128 stands for zero in the data rows.
Some points:
[120 112 153 131 251 115 110 151 129  43 155 161 104 153 171 155 165 181  76 166  80  97 185 119  94 102 135 103 172  80 111 147  91]
[155 164 162 133 150 116  66  98 142 120 125 162 185 110 127 148 151 124 149 130  98 183 134 144 182  92  83 133 111  76 112 126  54]
[121 170 156  89 169 159  92 107 172 137 113 131 118 130 121 156 128 104 104 123 136 110 148 132 118  85 133 121 100 133 138 131 151]
[141  78  91 106 134 116 126 157 177 121 113 144 108 152 113 142  80 138 140 130 121 105 111 110 184 174  88 124 149 104 144 160 162]
[ 80  91 147  96 173 138 150 134 166  83 171 105 147 209 119 105 115 107 139  94  91  98 137 161 114 119 125 119 163 159 152 114  76]
[168 103 137 100 107 146 103 122 130 111 112 109 140 151 114 127 123  82 110 115  91 107 126 133  88 143 115 130 105 148 162 132 174]
[136 108 141 109 171 167 140 106 134 129 122  63 126 133 121 120 174 156 155 158  57 120 152 182 154 163 103 166 125 121 175  98 141]
[122  69 142 118  82 155  85 124 134  76 156  83 118  91 171 154 136  98 140 145 117 106 117  69  92  77 164 154 145 132 146 167 168]
[ 92 126 125 145 138 119  86 174 105 141 145 112 186 114 140  99 118 126 129  92  97 132  55 111 109 118 110  77 117 180 115 122 107]
[ 62 110 115 193 141 209  12  99 118 141 139 191 125  75 125 189  99 160  98 114 215 100  93 177 126 165  69 159 134 118 129 112 148]
[115 113 147 109 131 127 121 110 118 119 157  82 120 141 111 149 200  87  58 152 183 139 120 112 141 195 122 117 148 215 148 118 122]
[100 130  66 148  70  92 141 139  95  44 195 168 132 135 105 154 141 143 165 134 185 135 127 100  87 129 139 146 114 130 123 126 114]
[109  94 188 140 104  73  81  84 114 171  81  58 129 134 147 122  85 119 162 145 114  92 147 148  53 139 156 142 145 120 125  89 136]
[ 87 148 136 143 165 188 177 146 131 158 126 145 128 117 180 114 115  97 151 161 146 142 105 122 120 133 113 127 116  94 134 148 142]
[141 125 123  82 150  81 133 115  91 171 121 135 103 133 100  95 117 136 110 170  89 126 119 141 147 114  92 106 186 125 154 143 144]
[207 117 155  74  93 144 138 104  93 124 212  87 118  89 113 147 112 131 135  87 153 172 116 141 146 137 146  94 169 112  93 140 144]
[ 95 145 137 150 152 110 160 126 102 108 103 142 158  97 150 127 171 107 121 136 116 183 120 132 113 177  79 119 161  44 203 104 161]
[130 128 105 200  83 201 122 150 164 156 142  83 109 116 130 138 160 113 118 112  88 163 175 190  88  94 191  46  84  81 121 120 113]
[ 89 210 131 119  77 115  83  94 218 138 121 161 154 178  70  47 118 153 145  39 149 137 132  77 117 172 131 119 117  94 107  80 144]
[ 92 172 132  82  74 163 145 138 131 100 145  98 206 175 197 187 114 100  89 212 163  84 150  96 161 152 144  96  78 149  75 147 127]
[111 123 108  67 165 133 131 139 125 152  62 125 126 134 136 170 140 102 173  87 120 170 142 150 139 103  93 163 134 126 127 156 140]
[127  76 102 113 118 133 115 135 136 160 126 159 146 130 103 118 113 142 126 157 136 127 130 137  78 145 151 111 148 162 114 136 162]
[132 168 179 136 143 130  82 195  94 126 115 106 141 180  69 141 159  75 104 118 137 131  57 154 116 120 130 150 109 101 132  86 161]
[134 124 102 162 174 126 138  78 139 107 145  99 170 116 146  78 124 155 103 196 170 108 123 120 195  61 178 156 118 130 100 116  66]
[121  79  48 109 172 120  98  99 112  89 119 117 140 150 107  88 173 195 128 152 181 146 149 108 121  73  99 115 107  63  98 167 137]
[120 148 174 138 137 143 107 150 134 119 124 107 155  99 130 106  88 111 143 116 119 139 116 124 138 129 111  63 152 144  78 143 112]
[135 239  75 131 132 147 139  86  76 160  79 133 138  61  92 124 106 145 125 162 118  95 104 117 140 145 187 110 162 212 108 140 105]
[103 117 136  66 108 101 165  62 125 114 132 176  93 139  90 135 179 141 161 149 119  73  80 158 139 125 147 148 110 111  93 118  94]
[142 126 110 170 125  73 145 165 153  55  90 128 103 104 100 115  96 113 126  77 142 105 152 177  90 128  86 144 139 143  93 176 116]
[116 123 143 129 163 120 158 112 105 175  94  84 141 108 186 119 143 117 141 107 177 188 161 124  92 152 126 162 132 138 109 116 109]
[179  60 170 152 118 160 133 109 100  96  98 132 155 122 117 129 139 144 168 103 184 147 173  94 105 140 156 129 140 154 155 129 121]
[126 136 109 111 146 208 157 152 145 113 115 147 121 191 148 108 111 111 167 118 140 141 157 102 145 103 128 120 178 118 123 155 108]
[124 146 104 107 155 152 117 118  85  90 116 142 110 116 155 112 111 104 120  87  89 118 131 118 150 117  92 202  95 142  96 140 163]
[148 160  84 168  27 169 116 101 141 102  79  93  92 150 195 154 140 143  65  83 108 151  75 118 117 105  58 146 207 153  85 126  95]
[ 94 152  99 136 128 153 174 164 128 140 143  92 138  91 102 145 101 177 160  76  88  89 175  95 100  80 151 134 182 104 172  93 120]
[118  99 179 133  98 123  73 133  88 102  57 137 128 187 102 147  92 126 128 154  93 159 165  94 125 148 161 120 115  85  73  87  92]
[203 121 125  97 153 121 118 125 121 121 144 135 110 108 116  81  82  87 168 129 106 131 111  81 119 171 147 143  65  99 113 108 107]
[138 119 117 126  96 178 196  82 123  67 104 133 104 137 151 106 178 199 106 137 135 122 167 137 147  67 185 132 165 173 157 101 191]
[ 68 141 101 122 120  86  60 181 119  93  94  81  23  89 173 100 140  82 149 155 131 117 172 123 148 191 178  65 143 125 156  81  90]
[108 172 150 161 159 157 158 202 147 198 157  80 109 124 127 143 163 182 131 128 135 111 100 145  84 158 110 145  89 107  80 166 150]
[114 194  60 169 119 137 151 145 114  82 136 113 169 142  71 139  77 115 138 222 124 128  87 136 121 156 114 141 166 110 162 142 120]
[115 130 190 130 162 133 155 154 174 122 123 110  82 112 175 103 124 156 132 102 178 102 112 135 214 128 128 139 178 110  91 124 137]
[125 111 153 164 162 103 199  97 172 142  89 116  89 155  55 175 144  92 174 146 200 132 169  83 150  89 102 132 105 150 127 173 151]
[133 164 129 163 114 121  94 179 139 121 115 162 156 169 127 148  92 135  95 123 145 144  78 108 103 111 179 143 145 139 153 112 159]
[124 131 171 129 115 117 110 176 139 113 107 162 126  66 128 171 153 107 150 178 111 119 118 138 109  74 117 167 136 153 130  75 139]
[184 122 148 131 103 140 166 111 118 116 132 149 115  93 118 152 156 114 100 147 114 156 103 152 146 146 177 164 158  90 148 200 171]
[160  64 112 176  99 126 106 137 147 127 109 147 211 130 109 149 133 135 172 133  85 155 193 117 136 148  77 113  72 157 138 107 125]
[ 95  87  54 130 167 137 130 158 162 161 155 149 116 125 132 186  88 102 167  75 137 166 103 162 127 119 236  71 140 154  94  90 121]
[ 64 119 103 156 127 102  91 111 160 110 165  92 115 183  96 133 122 171 127 169  70 198 112 163 156 178 175 143 145 105  75 139 131]
[116  94 139 137 128 185 150 124 101 183 124 199 169 104  64  62 204  82 101  96 109 102 130 109 108 132 155 137 158 128 110 152  84]
[123 185 163 107  96  90 133 138  92 164 103 159 111 140 124 116  93 141 165 108 152 105 159 155 158  66 161 119 120 113 172 175 145]
[144 165  96  90 200 108  86 131 167 133 140 159  94 110 180  62 150 163 153 173 127 171 122 118 108  75 134 153  96 118 115 170 175]
[124 115 156 200 120 125 155 145 107 106 137  98 123  83 122  81 123  95 116  78 141 120 146  75 161 164 142 142 109  94 108 113 216]
[ 94 112 135 125 101  96 158 169  79 109  72 100 187 108 166 104 118 144 154  97 166 158 125 160 127 153 127 111  93 113 155 214 104]
[ 78  92 153 117 112 156 190  92 129 125  97 180 115 105 126 140 141 167 211 122  99 107  94 130 141 169 119  89 103 107 143 154 159]
[121 134 102 210 134  94 161  67  88 197 162 112 135 186 159 173 116 148  97  83  87 105 108  89 147 126 121 153  98 144 144 152 124]
[128  97  71 117 148  61 172 122 180 159  67 141 177 122 156 135 156  81  82 126 125  95 109 110 105 142 168 153 138 110 117 104 138]
[128 127 104 111 127 134  87 132  86 153  99  86 153  95 110 124  82 141  73  83 137  98 184 172 179 128 125 106 124  91 106 148 163]
[145 167 131 154 138 113 140 118 117 114 169 164 173 118 152 174 135  80 169  74 125 148 147 184 143 163 149 149 143 155  99 143 139]
[149 121  96 141 105 132 125 117  94 182 153 172  90 145 180  87 106  74 125 156 149 134 188 109 100 181 127 156 113 136 176  99  83]
[116  93 185 184 152 101 135  90 105  93 131 148 112 131 148  88  78 135 135 136 137 129  97 154  73 133 118  92 155 145 135  98 134]
[147 125 103 133 151  88 118 122  66 124 101  69  83 136  47 212 136 122 132  98 128 112 115  29  81  83 136 181 112 134 113 138  21]
[ 85 116 127 179 109 148 185  75 107 158 194 123  81 158 100 109 128  87 134 151 111 165 146 121 197  65  87 155 116 148 157 118 158]
[113 130 178  60 126  79 151 149 173 157 183 125 181  94 169 166  50 202  73 100 174 155 106 155 132 142 129 161  86 147 174 117  88]
[153 127 150 136  79 153 151 161 155 147 170 112 106 117 154 132 168 132 136 125 116  68 123  86 108 171 100 189 135 103 105 185  87]
[169 163 114 104 150 125 122  82 147 101 113 140 113  73 132 145 106 152 116 139 146 196 120 133  90 158 142 111 111 159 151 115 142]
[203  92 161 121 111 138 122 122 178 146 137 114 186  97  78  82  98 108 124 165 125 143 133 160 119 108 121 159 139 164 156 146 116]
[144 103 134 119  65 137 148 138 150 140 101 123  65 154 141 101  97 155  92 154 132 166  92 138 102 109  59 104 133 113 137 122  99]
[138 110 187 123 106  96  97 153 161 130 148 128 143  60  97 144 181 162 114 157 152 130 131  94 156 160 114  91 138 179 164 128 114]
[163 111  85  79 128 118 163 209  86 140 120 146 140 129 159 101 137 117 112 130 165 103  98 161 165 118 120 131 114 116 109  74  97]
[195 205 149 124 128 167  95  86  95 114 169 131 126 151 106 113 129 117 139 102 164 105 119 140  69 153 118  92 116 120 176 138 110]
[145 124  96 120 133 106 100 109  98 151 140 112 139 190 198 141 189 146 182 107 163  83  63 136 148 137 144  95 188  97 148 112 180]
[ 59 103 115  93  87  95  94 145 118 182 166 102 117 178 106 107 159 137 119 133 143 180 104 185 131  87 126 166 105 128 173  69 112]
[118 124 130 159 106  58  93 126 124  93 149 142 109 122 180 125 149  79  67 102 101  68 172 118 129 140 152 149 115 161 119 142 166]
[196 150 138 162 130 129 188 115 149 146 143 141  95 132 125 187 115 109  78 139 151  51 141 191 113 159 134 158  93  82 130  99 145]
[148 114 113  91 130 146 168 147  89 125 138 132  75 147 123 136 161 160 168 151 118 128  79 136 163 126 105 125 124 179 153  90 170]
[ 80 107 125  70 162 126 136 102 101 140 126 212 112 132 120 114  91 141  74 134 102 180 123 122 155 101 116 102 122  93  93 173 101]
[163 147 144 106 123  87 147 108 190 154 176 138 188 113 115 134 159  82 101 114 105 130 123 135 125  65  68  76 149 164 145 112 130]
[142 170  76 125 151 161 149 119 155  82  88 121 101 142 112 124  95 137 125 105  95 105  97 140  98 153 126  62   8 147 155 128 127]
[129 145  76 111  98 154  86 156 130 132 168 168 140 121 101 110  87 117 114 143  96 152 171 117 164 148 153 215 133 192 145 163 127]
[184 107 170 176 160 113  78 146 144 154 113 156 102 132 164  88 203 183  78 122  83 122 130 111 205 106 154  85  87 149 159 188  60]
[143 181 151 138 121 118 153 131  83 163 112 115 111 172 125 121 131 161 146 152  81 125 183 154  80 153 100 136 111 139  32 103 160]
[148 117 109 115 125  95 123 150 187 180 146 142 130 118 105 150 102 148 197 196 160  94 150  96 154  93  83  49 152 110 132  98 116]
[101 112 165  63  95 138 138 124 136 108 116 117 131  95 133 110  97 109 113 100 105 121 142  64 131  93 100 137 139  99  97  43 150]
These points spread out most along one direction. How many in every 100 of the points above lie lower along it than each point below? Answers are rounded to whole numbers. More than half of the points above lie lower than the first one.
[121 170 156  89 169 159  92 107 172 137 113 131 118 130 121 156 128 104 104 123 136 110 148 132 118  85 133 121 100 133 138 131 151] 63
[148 114 113  91 130 146 168 147  89 125 138 132  75 147 123 136 161 160 168 151 118 128  79 136 163 126 105 125 124 179 153  90 170] 83
[108 172 150 161 159 157 158 202 147 198 157  80 109 124 127 143 163 182 131 128 135 111 100 145  84 158 110 145  89 107  80 166 150] 46
[118 124 130 159 106  58  93 126 124  93 149 142 109 122 180 125 149  79  67 102 101  68 172 118 129 140 152 149 115 161 119 142 166] 11
[179  60 170 152 118 160 133 109 100  96  98 132 155 122 117 129 139 144 168 103 184 147 173  94 105 140 156 129 140 154 155 129 121] 42
[124 131 171 129 115 117 110 176 139 113 107 162 126  66 128 171 153 107 150 178 111 119 118 138 109  74 117 167 136 153 130  75 139] 56
[120 112 153 131 251 115 110 151 129  43 155 161 104 153 171 155 165 181  76 166  80  97 185 119  94 102 135 103 172  80 111 147  91] 98
[ 95 145 137 150 152 110 160 126 102 108 103 142 158  97 150 127 171 107 121 136 116 183 120 132 113 177  79 119 161  44 203 104 161] 60
[ 94 112 135 125 101  96 158 169  79 109  72 100 187 108 166 104 118 144 154  97 166 158 125 160 127 153 127 111  93 113 155 214 104] 48
[100 130  66 148  70  92 141 139  95  44 195 168 132 135 105 154 141 143 165 134 185 135 127 100  87 129 139 146 114 130 123 126 114] 21
[116  93 185 184 152 101 135  90 105  93 131 148 112 131 148  88  78 135 135 136 137 129  97 154  73 133 118  92 155 145 135  98 134] 45
[128 127 104 111 127 134  87 132  86 153  99  86 153  95 110 124  82 141  73  83 137  98 184 172 179 128 125 106 124  91 106 148 163] 37
[143 181 151 138 121 118 153 131  83 163 112 115 111 172 125 121 131 161 146 152  81 125 183 154  80 153 100 136 111 139  32 103 160] 30
[136 108 141 109 171 167 140 106 134 129 122  63 126 133 121 120 174 156 155 158  57 120 152 182 154 163 103 166 125 121 175  98 141] 81
